(in the rows, 128 means zero)
Each path below is one point turned by a fixed rotation once a step. After each direction that follows a path, write how fast that rotation turns it, in degrees per step (0 if it stays still).
Each turn is a multiple of 5 degrees from 10 to 175, or 0.
Each row of a path follows its step; steps can be skipped.
path 1
step 0: [138 116 126 121 130 132 116 129 138 134 129 115 120 122 131 131 133 122
 124 131 154 128 128 107 127 137 122 119 129 137 135 135 119 120 120 126
 130 126 142 132 117 126 122 137 127 130 126 134 131 131 127 123 134 148
 131 137 138 124 123 130 125 138 139 127]
step 4: [128 130 133 130 118 136 144 130 127 109 130 118 132 136 121 121 130 140
 128 137 139 125 116 117 135 129 129 122 131 131 130 127 131 142 142 134
 133 123 133 128 123 135 122 134 133 135 123 124 120 134 136 114 127 140
 102 122 131 121 129 137 134 125 135 122]
step 15: [134 127 118 132 118 133 131 114 119 122 119 128 140 135 115 134 128 137
 127 126 143 109 123 132 125 135 128 118 133 138 130 112 117 127 135 114
 123 115 137 126 126 127 128 137 121 140 128 115 123 132 127 130 140 127
 118 137 134 127 121 125 133 139 134 132]
step 18: [132 125 117 129 133 125 132 129 130 132 125 131 115 114 124 129 134 121
 126 122 131 132 144 116 123 125 136 131 123 131 134 123 122 135 119 139
 150 122 129 132 131 112 115 123 128 117 134 125 125 145 126 130 132 145
 114 129 131 119 138 135 124 140 137 123]
step 19: [132 130 123 130 132 133 127 125 119 136 131 136 125 145 129 128 119 118
 114 121 134 130 116 129 131 139 132 134 121 140 136 119 136 134 124 120
 137 134 132 120 131 127 111 129 119 135 126 128 128 139 132 109 126 142
 127 125 126 108 127 123 123 115 141 135]
step 24: [112 124 127 134 150 124 135 118 125 135 123 130 131 122 131 117 123 138
 136 136 121 121 120 132 137 137 113 144 126 130 126 122 120 137 126 140
 127 129 131 113 137 128 132 125 131 128 124 137 111 130 122 106 136 131
 121 127 126 123 137 127 120 129 129 126]
step 27: [131 125 130 130 123 139 113 117 128 139 121 128 119 137 132 119 125 124
 127 115 133 125 129 130 130 130 121 116 137 124 115 130 124 126 136 131
 134 143 144 115 117 133 127 144 126 126 134 120 119 123 123 140 127 141
 126 132 131 115 137 128 138 115 123 143]
step 28: [120 141 123 135 128 128 134 135 127 128 140 136 131 127 143 113 130 127
 134 127 120 119 130 132 120 133 118 128 117 140 124 134 128 113 128 124
 125 123 139 116 125 126 150 138 122 124 140 129 129 125 123 139 133 138
 118 132 133 139 127 115 118 120 138 139]
Directions:
[126 128 126 131 128 127 126 127 128 123 126 127 127 127 126 129 128 128
 128 129 129 129 127 126 129 130 128 128 131 126 126 129 127 127 129 126
 132 132 127 125 128 123 129 126 125 127 123 130 126 127 126 127 127 126
 127 130 127 123 131 128 125 126 125 131] : 130
[132 126 128 127 125 128 129 128 132 130 127 130 127 128 130 127 127 129
 125 128 130 129 130 126 126 122 123 126 131 125 130 127 128 127 127 133
 131 131 128 130 125 129 128 128 129 128 124 128 126 128 127 131 130 129
 129 128 128 127 130 131 129 130 128 128] : 160
[131 129 128 130 128 126 129 126 123 123 129 129 128 129 128 129 128 128
 127 129 130 130 128 130 130 128 128 125 125 127 129 124 127 128 125 128
 127 126 126 124 125 129 127 127 128 123 128 130 129 130 133 131 126 131
 129 131 131 127 129 131 128 127 131 126] : 25
[129 129 129 129 130 129 130 127 126 129 128 128 128 125 127 124 127 127
 132 128 126 127 131 127 127 129 128 128 126 126 129 128 129 123 125 129
 127 127 123 124 126 131 132 127 128 130 128 131 126 123 126 128 128 128
 126 125 125 130 131 128 126 126 128 127] : 95
[127 128 128 131 126 126 127 128 128 126 128 126 129 126 125 127 130 123
 126 130 131 129 130 124 127 124 124 128 126 131 131 131 127 129 129 129
 126 125 125 127 125 126 127 130 129 127 129 128 129 131 127 127 127 127
 124 126 127 127 127 121 128 132 128 128] : 100
